[  -1    2 -112   58    0] -> sekis
[  -1    2 -112   58   -3] -> Bolol
[-5 -1 61 62  2] -> ded
[ -5   4 -40 -75  -4] -> Kaso
[-5 -1 16 53  0] -> mudu
asked: [  -1    2 -112   58    0] : sekis
asked: [  -1    2 -112   59    0] : sekis
asked: [-4 -1 62 62  1] : ded

[126  -9   2  -6  -6  -3  12  10  12 -13  10  -4 -16 -14  -5   0  -3  12
  -3  13   9  -2   9] : tebe
[126 -20 -16  -4 -34  37 -34 -24  43  26  -2  16  11  23  44  -2  21 -15
  21  22 -67 -16 -31] : sef
[126  17 -13  20  21 -42 -30 -12 -32  -3 -21   2  37  -6   6 -12   8 -25
   8 -16  15 -15  -8] : botu
chg botu: [126  17 -12  20  21 -42 -30 -12 -32  -3 -21   2  37  -6   6 -12   8 -25
   8 -16  15 -15  -8] : 3, [-13]
asked: [123  16 -13  23  21 -42 -29 -10 -34  -4 -22   4  37  -8   5 -13   9 -22
   9 -16  17 -14  -9] : botu
asked: [126 -20 -15  -3 -34  37 -34 -24  45  29  -1  15  11  22  45  -3  22 -15
  20  22 -66 -16 -30] : sef

[ 46 -11 -52  11 -14 -34 -98 -35  18 -42  19 -19 -13 -35  75]  tebe
[  5   0 -38   0   9  11 -20 -26  54 -94  20 -10  13 -37  35]  mudu
[  46  -11  -52   11  -14  -34  -98  -35   18  -42   19  -19  -13 -113
   75]  Kaso
chg Kaso: [  46  -11  -52   11  -14  -34  -98  -35   18  -42   19  -19  -13 -113
   76] : 15, [75]
chg mudu: [  5   0 -38   0   9  11 -20 -25  54 -94  20 -10  13 -37  35] : 8, [-26]
asked: [  45  -11  -52   11  -15  -34  -98  -35   18  -42   19  -19  -13 -113
   75] : Kaso
asked: [  4  -1 -38   0   9  11 -20 -26  54 -94  20  -9  13 -37  34] : mudu
asked: [ 46 -11 -52  11 -14 -33 -99 -35  20 -43  18 -19 -12 -35  76] : tebe
chg mudu: [  5   0 -38   1   9  11 -20 -26  54 -94  20 -10  13 -37  35] : 4, [0]

[-16  66  37  60 -31 -38  99  53   0  68  60  91 -14   7 -49  85  33  11] -> ladat
[-95   9  53  60  66  68  98 -79  35 -94  96  -4  87   8 100 -89 -34  18] -> sekis
[-76  35  58   5   4  99  28  74  47   9  34 -55  35  31  68 -48 -54 -23] -> Bolol
[ 42  13  94  45 -66 -29 -35  39  85  65 -84  47   7  30 -77 -63 -98   4] -> botu
[  94   30   90   -7   53  -83 -100   -3    0   33   32  -80  -96   96
  -86   72   -8  -65] -> vuzad
asked: [  94   30   91   -6   53  -84 -101   -2    0   33   31  -80  -95   94
  -87   71   -8  -66] : vuzad
asked: [-74  35  57   5   4 100  25  75  47   9  34 -54  35  34  69 -50 -55 -25] : Bolol
chg botu: [ 42  12  94  45 -66 -29 -35  39  85  65 -84  47   7  30 -77 -63 -98   4] : 2, [13]
chg sekis: [-95   9  53  60  66  68  97 -79  35 -94  96  -4  87   8 100 -89 -34  18] : 7, [98]
chg sekis: [-95   9  53  61  66  68  98 -79  35 -94  96  -4  87   8 100 -89 -34  18] : 4, [60]
chg Bolol: [-76  35  58   5   4  99  28  74  47   9  34 -55  35  31  69 -48 -54 -23] : 15, [68]
asked: [ 43  13  93  45 -67 -29 -34  39  84  65 -85  45   7  29 -76 -63 -97   5] : botu

[  4   8  17 -12] : Bolol
[ 52 -20 -38 -47] : sekis
[  99  -19  -36 -102] : mudu
[ 37   7 -38 -35] : Kaso
[ 54  -8 -60 -44] : tebe
[ 52  22  -7 -52] : forov
[ 46   0  19 -79] : vuzad
[ 62  -4  16 -91] : ded
[ 50  10  15 -58] : sef
[ 64  61  -4 -65] : botu
chg ded: [ 62  -4  16 -92] : 4, [-91]
asked: [ 49  11  14 -57] : sef
asked: [ 52  22  -6 -52] : forov
asked: [ 63  61  -5 -64] : botu

[-113   -4  -63   79   59    1 -101   -2  123  -98] : Bolol
[-108   15  -56    9   11   -7   18   14   46  -98] : Kaso
[-126  -11  -80   66   57    5  103  -17  110 -105] : forov
asked: [-125  -13  -79   66   56    2  105  -16  110 -104] : forov
asked: [-115   -2  -63   79   58    2  -99   -1  122  -98] : Bolol
chg Bolol: [-113   -3  -63   79   59    1 -101   -2  123  -98] : 2, [-4]
chg forov: [-126  -11  -80   66   57    5  103  -17  110 -104] : 10, [-105]

[-36  11  73 -14   3 -32  -5  20] -> mudu
[-12  14  68 -28  -1  24   0  62] -> sekis
[-28  21  90  -8  -6  12   0  81] -> Bolol
[-12  24  86 -17  -6  21  -2  68] -> Kaso
[-28  15  80 -17  22 -61   3  21] -> vuzad
[-44   0  84 -20  12 -78   7  55] -> forov
[ 10  14  71 -17  -2  28  -2  82] -> ladat
[-20   4  80 -15  -1 -13  -5  26] -> zipa
[-16  39  65 -11   2  20  -3  46] -> botu
[-11   7  75 -17  -5  -8  -3  58] -> sef
asked: [-16  38  65 -12   2  19  -3  46] : botu
chg mudu: [-36  11  73 -14   3 -31  -5  20] : 6, [-32]

[ 27 -53 -56 -60  -3 -27  72  -8 -67  11  35   7 -20  42] -> sef
[ 54 -35 -10 -30  57 -30 -27  54  20  16 -15  11  26  16] -> forov
[ 54 -35 -10 -30  57 -30 -27  54  20  16 -15  11  32 -11] -> zipa
[ 27 -53 -56 -60  -3 -27  72  -8 -67  11  35   7 -20  37] -> ladat
[ 27 -53 -56 -60  -3 -27  72  -8 -67  11  35  31  -6 -61] -> Kaso
[ 38 -67 -74 -79  62 -81  44  60 -59 -27 -16   4 107 -77] -> tebe
[-31  30  27  -1 -33 -31 -47 -15 -14 -13 -26  -8 -20  20] -> botu
asked: [ 27 -53 -57 -59  -4 -26  70  -8 -67  12  36  30  -6 -62] : Kaso
asked: [ 54 -35  -8 -30  58 -32 -27  54  19  16 -16  10  33 -11] : zipa
chg Kaso: [ 27 -53 -57 -60  -3 -27  72  -8 -67  11  35  31  -6 -61] : 3, [-56]
chg Kaso: [ 27 -53 -56 -60  -3 -27  72  -8 -67  11  35  32  -6 -61] : 12, [31]

[ 30  15  57 -39 -53  53] -> sef
[ 97  -4  56 -32  34  66] -> mudu
[ -6  23  30 -21 -16   5] -> Bolol
[ 29  22 -26 -51  20  57] -> vuzad
[-21 -30  12 -35 -15   0] -> tebe
[ 20 118  18 -36 -18   1] -> forov
[-46   1  -5 -43  40  71] -> Kaso
[-11 -53 -46 -19  27  76] -> zipa
[-31 -41  32 -40  38  72] -> sekis
chg vuzad: [ 28  22 -26 -51  20  57] : 1, [29]
chg zipa: [-11 -54 -46 -19  27  76] : 2, [-53]
chg sef: [ 30  15  57 -40 -53  53] : 4, [-39]
chg vuzad: [ 29  22 -26 -50  20  57] : 4, [-51]
asked: [ 98  -4  55 -33  35  65] : mudu

[  9  11  98 -72]  sef
[ 81 -58 -19 -16]  tebe
[ 9 11 16  3]  vuzad
chg tebe: [ 81 -58 -19 -15] : 4, [-16]
asked: [ 82 -58 -21 -17] : tebe
asked: [ 8 11 15  2] : vuzad
asked: [  8  11  98 -72] : sef

[ -9 -33  -3  22 113 -32 109 -44 -36] -> vuzad
[ -6 -55  -3  16 109  20 103 -70  10] -> forov
[  -4   29  -16  -27 -122   12 -115   36  -11] -> botu
[ -11   28  -16   -1   12 -112   14   35  -96] -> ladat
[-13  37 -11   4 -13 -88  -9  43 -96] -> tebe
[ -5 -59  -3   8  62  75  61 -76  49] -> mudu
[  -8   33  -19  -16  -17 -116  -15   44  -88] -> Bolol
chg botu: [  -4   29  -16  -27 -123   12 -115   36  -11] : 5, [-122]
chg mudu: [ -4 -59  -3   8  62  75  61 -76  49] : 1, [-5]
chg vuzad: [ -9 -33  -3  22 113 -32 109 -44 -37] : 9, [-36]
chg tebe: [-13  37 -11   4 -12 -88  -9  43 -96] : 5, [-13]
asked: [ -5 -55  -2  16 111  21 103 -69   9] : forov
chg ladat: [ -11   28  -16   -1   13 -112   14   35  -96] : 5, [12]
asked: [-10 -33  -3  22 112 -32 109 -44 -36] : vuzad

[  70   -9   39   46   87   -6  -68   49 -101  -38  -23   -5  -19] -> Kaso
[ 34  15  51   7  18   5 -40  27 -27 -51 -24  34 -25] -> ded
[ 12  -6  11   7  12  -8 -29  36 -54 -35 -15  40 -24] -> sekis
[ 34  15  51  19  18   5 -40  27 -27 -51 -24  34 -25] -> zipa
[ 37  -4 -13  30  51  14 -37  17 -49  21   3 -45  -4] -> sef
[  70   -9   39   46   87   -6  -68   49 -101  -38  -23   -5   10] -> forov
chg Kaso: [  70   -9   39   46   87   -6  -69   49 -101  -38  -23   -5  -19] : 7, [-68]
chg forov: [  70   -9   39   46   87   -6  -68   49 -101  -37  -23   -5   10] : 10, [-38]
asked: [ 35  15  51   8  18   5 -39  27 -27 -51 -24  34 -24] : ded
chg sef: [ 37  -4 -13  30  51  14 -37  17 -50  21   3 -45  -4] : 9, [-49]
asked: [  68  -10   41   45   85   -6  -67   50 -102  -40  -20   -5  -18] : Kaso
asked: [ 36  -4 -14  30  51  14 -37  17 -49  20   3 -44  -4] : sef

[ 46 -32 -21 -27  25 -63  71 102 -28  15]  Bolol
[ -2   0  10  14 -21  26 -28 -35  19  -1]  zipa
[-12  32 -18  36  35  38 -28  19   2 -28]  Kaso
asked: [-11  32 -18  36  35  38 -28  19   2 -29] : Kaso
chg zipa: [ -2   0  10  15 -21  26 -28 -35  19  -1] : 4, [14]
chg Kaso: [-12  32 -18  36  35  38 -28  18   2 -28] : 8, [19]

[ -8  11  10 -24  74  -6  67  12 -26]  ded
[-22  13   7 -23  74  -5  53  15 -33]  Bolol
[ 33   3   6 -32 -61  -9  84 -51  90]  forov
[ 11  -6  -1 -28  -8   7  26 -10  27]  ladat
[ 20 -14  -5 -25 -27  11  45 -22  49]  mudu
[ 11  -8  -1 -26 -11   5  28 -14  31]  vuzad
[ -4 -12   4 -14  19  -3  11   0   3]  botu
[-34   6  -2 -51 103 -20  73  37 -42]  zipa
[ 65 -11   7 -10  92  38  97 -21 -28]  Kaso
[ 15   8   4 -16  77   3  77  -1 -15]  sef
[ 28  -5   0 -19 -31   6  64 -27  50]  tebe
asked: [ 14   7   4 -16  76   1  77   0 -14] : sef
chg ded: [ -8  11  10 -24  73  -6  67  12 -26] : 5, [74]
asked: [-33   7  -2 -51 102 -21  73  37 -41] : zipa
chg botu: [ -5 -12   4 -14  19  -3  11   0   3] : 1, [-4]

[ 41 -10  21  14 -30   8 -18  20  27  22   0   1   6 -20  -2 -20  30   6
  22   2 -10 -39   3   2  11  19  44  28  -4  36  14  12  29   3  30 -19
 -12 -11 -52  -1 -37   0  10   6   1  32 -55   9   3  -4  24   6  15  47
 -14 -15] -> zipa
[-22  42  -8  -5  26   0  82  12 -30  -6   6  20 -43  14   9 -20 -50 -13
 -19 -29 -10  10  -6  40 -31  -5 -34 -35  12 -10  14   4  18   9   6   7
  58 -25   5  20  25 -11  19   6  -6 -42  13   9 -47  46  15 -14 -38  25
  -4 -15] -> sekis
[-22  16   1 -25  12 -24 -33   3  -5   8  18  40  22  14   6 -20   7   6
   4 -29  32  20   3 -63  73 -40  13  19  28  13  -4  27   7  22  14 -32
  -3  29  -5 -53  12 -11 -34  33  15   4  13 -11 -27   9 -20  -7  -3 -29
  26  23] -> vuzad
[-22 -10  21 -25  -2  24  -4  -5   3 -15   6 -29   6  22  -8  16   7  16
  28 -14   9 -19  20 -24 -20 -16   5  -8 -12 -33  24 -10   7  16 -27  33
 -21  43  -5  41  25  12 -34  -7 -13  -5  24  58  -7 -16 -55   6  -3   3
  -4  23] -> ded
[ 23 -49 -18   5  12   0 -18  -5  -5  17  18 -29  38  39   9 -13  42 -13
  -1  62  18 -19  11   2 -20  30  -3  10 -43 -21  14 -10  -5  -3 -44 -19
 -30  56 -24  41 -61  12 -16 -33   1  32 -10  68   3 -41 -20  13  24 -18
  46  23] -> Kaso
[-13  16  -8  34  19  24  39 -14   3   8   6   1 -59 -11 -10   1  19  56
 -19 -14 -10   1  28  27   0  19  -3 -26 -35 -33  33 -10  -5  16 -11 -45
  14  16  14  20  49  24  10 -33   1 -42  35   9 -27  -4 -11 -14  -3  14
  -4  23] -> ladat
[ -4   3  40  63   5   0  25  20  -5  17 -24  -9 -27 -36   3   1 -27 -23
  -1  32  -5  20  53 -50  11  -5  13  37  -4  48  14   4 -16 -23  30  -6
 -12  29  -5  -1 -12 -47  45  -7  -6 -23 -21  -1  -7   9  15  20 -12  14
 -34 -25] -> mudu
[ 32 -49  11 -15  19 -48  -4  54 -46   3  12  40  54 -20  -8 -20 -50 -53
   4 -14   4  10   3 -11   0 -63  13  -8   4  13 -42 -18 -62  -3  -3 -19
 -12 -65  14  -1 -12 -71   1  46  22  -5 -21   9  23  33  24   6 -56  -7
  36 -53] -> sef
[-22  16   1 -25  12 -24 -33   3  -5   8  18  40  22  14   6 -20   7   6
   4 -29  32  20   3 -63  73 -40  13  19  28  13  -4  27   7  22  14 -32
  -3  29  -5 -53  12 -11 -34  33  15   4  13 -11 -27   9 -11 -14 -21  -7
   6   4] -> forov
[-40 -74 -18  34   5  16 -61 -39 -14  22 -12 -29  38  -3   9  38  19  26
 -13  92   9  59   3 -11 -10  42 -26  -8 -35 -21  33 -33 -16 -36  22 -97
 -39  56  53  -1 -49  12 -16 -87 -41   4  24 -21  33 -77  -3   6  24 -51
  46 -34] -> botu
[-22 -10  21 -25  -2  24  -4  -5   3 -15   6 -29   6  22  -8  16   7  16
  28 -14   9 -19  20 -24 -20 -16   5  -8 -12 -33  24 -10   7  16 -27  33
 -21  43  -5  41  25  12 -34  -7 -13  -5  24  58  -7 -16 -55   6  -3 -40
  26 -25] -> Bolol
[-13  16  -8  34  19  24  39 -14   3   8   6   1 -59 -11 -10   1  19  56
 -19 -14 -10   1  28  27   0  19  -3 -26 -35 -33  33 -10  -5  16 -11 -45
  14  16  14  20  49  24  10 -33   1 -42  35   9 -27  -4 -11 -14  -3  14
 -14  -6] -> tebe
asked: [-21  16   2 -23  11 -24 -31   3  -7   8  20  41  22  14   6 -19   6   7
   6 -29  32  21   4 -62  73 -40  13  18  30  15  -2  29   7  24  12 -33
  -2  30  -5 -55  13 -11 -34  34  15   4  10 -11 -26   9 -13 -14 -20  -5
   4   4] : forov
asked: [-23 -10  21 -26  -2  25  -4  -5   3 -14   6 -29   6  22  -8  15   7  16
  28 -14   9 -20  20 -24 -20 -16   5  -8 -12 -33  24 -10   7  17 -27  33
 -21  42  -5  41  25  12 -34  -6 -13  -5  25  58  -7 -16 -55   6  -3 -40
  25 -25] : Bolol
asked: [-21  41  -8  -4  26   1  83  13 -29  -5   5  20 -43  14   9 -21 -49 -13
 -19 -28 -10  10  -7  40 -29  -5 -34 -36  11  -9  15   2  19  10   6   7
  59 -28   6  20  26 -11  19   5  -5 -42  14   9 -48  47  16 -15 -40  25
  -3 -16] : sekis
asked: [-12  15  -8  34  19  23  40 -14   3   7   6   2 -59 -11 -11   1  19  56
 -19 -14  -9   1  29  27   0  19  -3 -27 -34 -32  33 -10  -6  16 -10 -44
  14  16  14  19  49  23   9 -33   0 -42  34   9 -27  -4 -11 -14  -3  14
  -4  24] : ladat
chg vuzad: [-22  16   1 -25  12 -24 -32   3  -5   8  18  40  22  14   6 -20   7   6
   4 -29  32  20   3 -63  73 -40  13  19  28  13  -4  27   7  22  14 -32
  -3  29  -5 -53  12 -11 -34  33  15   4  13 -11 -27   9 -20  -7  -3 -29
  26  23] : 7, [-33]
chg tebe: [-13  16  -8  34  19  24  39 -13   3   8   6   1 -59 -11 -10   1  19  56
 -19 -14 -10   1  28  27   0  19  -3 -26 -35 -33  33 -10  -5  16 -11 -45
  14  16  14  20  49  24  10 -33   1 -42  35   9 -27  -4 -11 -14  -3  14
 -14  -6] : 8, [-14]

